In the data rows, 50 means zero.
Here are some points, each followed by its number:
<70 60 63 81 66 40 52 52 45 41 51 63 51 32 33 62 68 56 52 44 27 64 39 65
 54 37 58 65 71 52 49 61> 0
<42 64 22 43 32 55 67 46 72 57 33 37 54 50 85 52 40 46 47 51 60 43 58 55
 61 55 50 52 59 60 48 58> 1
<38 50 54 51 66 55 16 60 24 45 41 39 43 61 46 47 47 78 50 58 27 45 34 48
 64 41 45 26 28 46 56 49> 2
<50 74 32 48 46 56 47 44 44 40 51 55 50 42 56 51 31 41 24 52 46 53 70 51
 60 44 46 47 54 52 47 65> 3
<31 55 56 28 61 69 74 49 26 34 45 70 39 22 60 56 47 68 26 52 23 57 60 66
 65 41 48 60 52 42 26 64> 4
<28 27 60 21 62 35 41 52 44 65 58 61 63 40 34 51 51 40 45 37 32 51 54 55
 52 49 43 45 30 36 48 52> 5
<29 45 64 25 48 43 47 39 43 50 62 57 65 58 35 40 57 44 44 36 29 55 60 52
 61 51 46 43 40 50 42 53> 6
<54 41 69 67 43 44 49 55 41 47 54 44 55 50 40 37 50 59 71 32 57 48 13 44
 50 56 49 39 57 62 49 47> 7
<55 32 61 45 44 00 81 65 54 68 53 40 64 28 84 70 54 45 58 50 49 57 46 57
 89 40 43 53 83 26 59 44> 8
<36 43 73 45 57 16 61 47 44 43 63 49 61 59 39 48 75 46 65 52 08 77 54 66
 60 67 53 69 29 46 54 60> 9
<50 76 17 40 35 35 40 35 82 50 36 42 40 79 65 55 44 34 32 65 78 30 93 38
 31 58 48 34 37 49 56 31> 10
<26 43 54 43 50 35 64 41 54 63 29 34 56 51 73 52 42 47 45 59 31 43 54 59
 64 53 43 50 51 48 77 56> 11
<43 25 59 23 29 58 65 43 63 69 72 65 56 52 22 30 28 23 63 39 93 44 52 36
 17 61 39 55 42 54 35 48> 12
<66 53 39 48 40 57 30 56 54 31 61 67 61 47 29 40 44 44 53 42 86 51 46 34
 20 59 63 44 40 61 18 44> 13
<74 56 64 79 56 36 56 58 41 50 60 59 55 37 32 56 65 54 56 44 24 57 43 57
 59 37 50 56 67 54 50 60> 14
<56 52 37 42 57 48 19 37 62 25 56 88 40 40 26 51 21 41 28 42 71 47 46 37
 19 42 70 58 34 47 34 44> 15
<55 65 28 41 21 54 49 53 78 49 29 47 68 74 65 35 39 30 71 50 95 51 56 27
 43 62 49 43 50 85 33 35> 16
<68 42 62 70 54 40 45 54 54 55 55 42 50 57 45 46 67 57 67 50 57 51 32 44
 43 45 57 43 59 50 57 43> 17
<37 62 51 57 56 51 43 30 37 18 41 34 53 47 30 44 64 68 24 56 31 52 30 72
 52 45 73 64 40 60 62 77> 18
<64 25 62 51 83 54 56 81 42 82 53 59 48 45 62 73 53 59 79 65 43 58 73 37
 60 62 25 49 48 31 63 27> 19
<59 40 52 71 75 21 63 60 75 75 46 38 51 58 52 65 71 44 69 59 57 43 46 49
 45 53 56 75 65 41 52 43> 20
<55 42 52 66 87 58 64 62 46 73 40 37 25 23 66 50 34 49 91 57 46 49 39 43
 64 46 32 61 30 63 38 37> 21
<66 71 69 66 38 52 69 38 46 53 60 48 47 44 51 38 65 41 67 33 17 68 56 71
 60 65 52 70 63 62 46 67> 22
<46 60 54 53 53 43 57 47 37 39 47 29 45 44 61 44 56 64 67 60 24 61 32 62
 77 62 53 68 26 53 44 48> 23
<61 40 62 67 67 72 55 44 48 41 49 41 50 54 25 55 78 60 50 57 42 42 43 58
 26 40 62 65 50 62 50 60> 24
<63 57 54 69 67 75 40 53 39 56 33 35 38 48 44 55 47 61 55 58 25 49 66 52
 48 38 48 40 52 69 70 60> 25
<63 56 53 66 66 78 47 51 35 54 37 33 38 48 45 51 44 61 63 56 27 50 58 48
 57 42 46 40 57 72 70 62> 26
<86 48 68 80 52 32 67 66 51 46 51 52 51 28 56 63 65 62 78 58 53 67 19 59
 67 51 54 68 65 46 52 51> 27
<42 53 53 51 40 20 50 59 36 48 46 38 38 31 59 58 42 64 37 39 59 52 37 51
 70 43 48 45 61 32 47 51> 28
<70 60 72 78 60 39 54 52 47 48 61 68 55 33 38 55 69 56 55 46 29 62 41 65
 49 34 57 65 66 54 50 60> 29
<78 63 58 76 36 38 79 38 77 54 60 32 58 44 51 47 53 22 59 42 75 52 52 58
 31 59 49 79 75 73 55 71> 30
<32 34 38 37 82 76 52 47 42 51 43 51 52 39 42 59 45 60 49 60 54 35 34 41
 56 39 45 53 37 46 30 43> 31
<54 46 69 49 39 61 51 51 23 53 64 37 34 47 43 45 51 66 65 39 40 54 41 44
 64 67 42 35 46 44 56 48> 32
<40 52 54 49 42 30 41 65 37 29 51 37 38 66 81 57 63 69 52 50 41 55 40 48
 71 62 52 39 42 32 49 35> 33
<61 60 34 43 45 65 33 21 55 39 72 56 21 65 49 50 34 35 43 50 71 52 70 41
 42 68 42 64 16 46 41 20> 34
<65 64 30 48 31 65 18 17 68 49 62 63 56 73 17 41 41 18 40 42 65 45 85 44
 13 59 53 43 31 65 65 37> 35
<33 39 31 34 74 56 69 42 57 53 22 49 77 34 52 69 50 44 20 79 30 32 71 58
 45 26 52 60 63 55 67 58> 36
<52 43 74 56 45 57 40 54 18 56 64 44 38 50 43 40 50 65 61 37 36 54 40 49
 65 58 36 32 49 43 57 48> 37
<42 61 39 40 33 64 29 49 55 36 61 52 28 85 54 37 48 57 09 47 81 31 58 34
 22 49 62 23 57 22 54 46> 38
<55 31 67 54 71 53 47 45 40 62 55 60 51 44 18 47 59 49 62 50 37 51 44 48
 33 36 49 59 39 52 57 53> 39
<76 81 47 72 38 55 62 48 54 53 46 52 42 32 66 62 48 58 55 45 43 54 45 64
 67 48 50 76 74 55 47 56> 40
<46 38 60 49 51 28 43 62 45 54 60 55 50 48 61 63 64 58 46 47 50 57 46 51
 66 54 51 35 53 17 56 40> 41
<56 54 38 67 58 35 58 56 57 46 43 28 31 48 81 56 46 60 58 58 73 46 32 39
 69 50 49 58 49 41 44 44> 42
<28 23 43 38 73 66 67 39 52 63 26 36 36 39 57 55 37 55 66 56 48 32 33 41
 55 45 39 64 32 52 39 39> 43
<14 39 53 49 71 48 65 51 57 42 17 39 76 61 63 53 80 54 23 68 16 44 67 63
 37 44 72 48 43 52 61 67> 44
<54 48 63 49 58 51 51 39 39 47 51 45 43 36 27 48 43 59 51 49 49 45 20 56
 49 29 52 57 54 52 48 65> 45
<61 39 61 77 72 45 41 64 46 46 53 43 43 57 49 52 65 68 63 56 64 37 25 41
 50 42 50 40 42 44 49 40> 46
<57 39 62 67 69 69 62 39 46 42 52 39 46 57 22 48 85 59 51 60 46 48 43 63
 23 43 64 67 40 59 47 66> 47
<63 53 76 66 24 40 53 53 53 48 57 55 55 71 61 52 68 44 51 37 50 61 60 52
 57 60 51 34 70 38 75 50> 48
<55 69 55 45 42 58 46 36 39 30 57 64 44 44 39 46 42 53 30 43 38 61 51 59
 46 35 56 57 55 46 43 57> 49
<63 48 43 55 58 27 49 70 58 71 47 44 53 45 57 64 47 49 67 52 59 52 58 40
 57 49 50 43 55 46 54 45> 50
<63 39 65 83 70 47 42 60 50 47 55 38 40 54 46 50 69 65 59 56 61 37 19 40
 50 38 54 45 50 41 59 38> 51
<46 75 40 53 41 50 54 52 50 36 48 57 45 47 72 52 50 53 29 53 42 65 73 61
 59 48 62 52 54 42 49 63> 52
<45 44 49 12 40 77 47 38 67 81 61 79 74 61 19 33 19 01 46 27 62 41 90 33
 07 47 37 27 50 71 47 50> 53
<42 60 21 48 35 54 64 45 74 51 25 36 63 49 75 48 51 41 49 57 54 42 60 54
 52 48 54 44 58 67 52 63> 54
<20 62 36 08 00 30 47 49 53 44 60 44 51 71 67 24 19 38 24 31 85 52 62 43
 51 79 47 18 38 30 52 49> 55
<70 33 39 45 16 51 44 48 67 53 71 54 54 72 56 54 51 53 60 43 99 43 53 39
 27 77 53 53 75 35 64 34> 56
<22 41 60 43 57 55 64 50 43 56 25 45 72 33 41 48 52 51 39 50 25 44 40 62
 50 36 54 45 54 62 46 71> 57
<78 85 46 77 42 60 60 48 52 38 52 49 37 24 70 53 45 56 64 53 45 59 40 65
 71 47 49 72 78 62 43 63> 58
Which point above is nearest to each new point? Its number follows each.
<54 39 55 52 72 66 32 70 20 36 49 59 52 41 48 53 40 72 49 60 42 46 30 45
 65 20 44 38 46 43 53 42> 2
<25 41 66 25 48 51 52 43 36 54 60 58 65 51 33 42 54 47 52 31 31 51 49 49
 57 49 39 36 40 47 37 52> 6
<66 54 37 48 40 62 31 64 50 28 65 66 59 56 32 41 41 47 56 43 82 54 45 34
 29 51 56 40 44 60 08 44> 13
<56 43 43 32 12 49 46 41 60 39 79 73 57 62 51 48 47 54 33 41 87 48 57 48
 22 67 61 49 73 30 52 42> 56
<60 77 06 41 30 33 35 38 81 64 38 37 43 79 73 55 46 33 34 66 76 28 84 34
 35 57 52 36 38 46 60 24> 10
<40 57 35 51 47 47 61 44 51 52 52 24 32 54 72 44 43 56 50 54 57 43 50 50
 64 68 52 61 43 37 40 43> 42
<63 61 28 43 45 64 36 18 55 43 77 58 17 64 46 53 36 34 45 44 70 42 70 38
 33 69 48 65 20 47 35 29> 34
<53 38 66 62 39 50 55 51 39 46 51 50 56 51 39 37 48 56 66 36 58 56 15 39
 58 47 50 44 59 58 48 50> 7
<29 40 51 35 50 32 65 44 55 65 26 33 61 49 72 57 48 51 50 52 29 45 56 62
 71 55 42 53 57 45 82 56> 11
<44 57 42 52 45 38 59 49 53 54 42 26 29 50 65 46 44 52 51 49 56 48 49 41
 56 59 52 54 41 43 39 48> 42
<42 45 54 50 48 31 37 71 34 31 51 37 40 64 74 57 55 64 49 45 42 59 41 49
 66 64 50 40 32 29 42 34> 33
<48 47 40 25 00 60 52 29 53 43 76 49 50 58 51 25 33 57 57 35 95 43 35 43
 42 77 48 49 57 32 40 42> 56
<56 44 46 65 89 61 63 61 51 79 37 38 26 30 67 54 39 52 87 62 43 53 41 41
 68 49 36 67 28 68 42 39> 21
<92 57 64 70 14 54 52 65 55 48 69 59 64 55 60 62 74 46 54 53 63 66 71 55
 42 52 46 32 92 56 83 52> 48
<43 54 59 45 45 16 62 59 40 45 42 48 37 33 53 54 43 62 30 43 61 48 34 46
 69 44 48 48 60 28 40 59> 28
<72 51 54 53 39 51 13 59 56 44 63 99 60 51 07 42 36 42 69 26 78 53 44 33
 26 52 45 34 39 56 34 46> 13
<56 70 09 44 39 28 35 41 80 56 33 41 42 79 69 51 44 31 32 65 79 29 87 37
 30 58 54 39 40 44 62 28> 10
<59 47 58 62 84 60 65 65 48 78 37 37 35 34 68 54 42 46 90 64 40 48 43 46
 65 44 32 60 38 58 42 40> 21
<54 29 64 44 58 42 40 68 36 35 73 81 62 71 25 44 62 47 65 43 84 62 32 19
 41 43 47 43 38 49 13 20> 13
<56 52 63 61 85 45 48 58 32 51 39 52 34 20 32 61 34 66 38 53 38 48 40 41
 68 13 51 58 62 48 44 64> 45
<23 44 48 44 70 47 56 56 62 40 20 37 76 61 62 48 78 53 25 66 18 46 71 66
 47 43 71 40 50 55 65 66> 44
<64 66 61 67 39 45 61 44 49 53 67 50 47 40 51 43 59 45 65 41 21 64 57 69
 62 62 49 75 61 62 44 56> 22
<67 62 52 66 30 49 78 37 81 61 58 26 54 44 48 48 53 16 63 46 73 52 55 65
 23 64 50 82 71 76 52 63> 30
<56 70 56 43 41 58 50 31 38 28 56 70 40 43 41 45 39 54 29 45 39 55 51 61
 41 34 58 62 55 49 38 61> 49
<28 44 51 36 50 34 63 43 57 66 30 42 56 50 66 59 47 48 48 49 31 45 54 63
 68 52 45 52 55 48 80 50> 11
<39 47 47 42 42 57 25 50 60 51 57 67 54 69 26 42 34 38 16 36 83 29 53 29
 17 23 57 13 65 39 50 55> 38
<45 44 47 45 63 40 51 67 49 39 45 75 52 46 67 77 44 63 24 61 44 44 52 44
 67 30 46 42 57 20 46 43> 41
<60 51 68 63 21 43 54 52 56 46 64 55 53 69 64 54 64 50 51 42 47 65 60 55
 53 59 48 40 71 47 72 48> 48
<49 37 61 55 62 34 49 64 50 53 46 66 48 29 56 73 54 61 25 56 30 47 48 61
 57 31 59 40 73 28 78 66> 41
<60 45 50 65 83 65 66 61 49 68 39 34 33 32 66 56 42 49 94 60 42 49 36 50
 67 45 33 63 31 66 35 46> 21
<45 42 63 56 67 56 16 65 24 42 48 40 43 60 45 54 54 75 52 48 28 47 39 46
 59 46 44 25 33 43 60 44> 2
<74 65 53 76 30 39 81 37 78 62 59 31 52 45 42 46 56 18 58 37 74 53 60 62
 29 60 48 81 75 73 54 70> 30
<41 51 49 48 49 28 37 70 33 35 52 34 46 57 70 57 55 74 52 51 50 54 46 53
 73 57 49 42 30 31 49 34> 33
<58 47 47 58 60 25 51 67 59 69 43 39 52 47 61 60 43 50 62 51 60 52 53 41
 58 47 45 42 59 50 48 45> 50
<67 40 60 55 68 86 46 41 36 53 59 64 40 43 30 46 46 64 74 51 39 50 37 45
 41 38 42 50 42 61 54 36> 39
<40 47 54 46 45 18 57 62 37 47 46 43 45 30 53 53 44 61 34 45 57 48 34 50
 70 43 50 43 63 31 50 62> 28
<41 51 58 45 55 44 57 48 34 44 50 28 44 46 58 39 53 61 70 53 25 65 28 59
 78 60 50 63 25 54 44 49> 23
<51 40 69 50 67 51 53 40 41 64 59 56 52 51 16 47 60 58 63 53 38 53 37 57
 42 37 42 50 42 52 55 59> 39
<20 44 56 39 56 50 63 46 46 51 26 42 71 34 42 43 54 52 34 47 28 45 44 63
 47 37 57 44 54 57 44 73> 57
<62 30 55 77 76 21 63 67 72 70 50 43 57 54 55 59 67 45 68 59 57 47 48 51
 42 50 58 68 62 39 58 46> 20
<23 39 47 09 27 06 42 61 53 51 61 61 67 61 51 47 29 35 13 39 85 55 61 38
 42 65 43 28 50 13 43 47> 55
<42 49 52 44 45 34 43 65 38 36 55 39 36 62 77 57 59 70 55 49 48 53 37 47
 67 69 49 44 39 32 50 38> 33
<76 35 43 46 18 50 45 57 66 56 72 54 62 69 55 52 53 51 61 48 98 38 47 38
 23 68 52 49 67 32 57 32> 56
<88 68 55 67 10 52 50 60 55 46 59 60 66 55 66 60 61 57 52 52 68 66 63 52
 47 52 47 34 99 56 91 52> 48
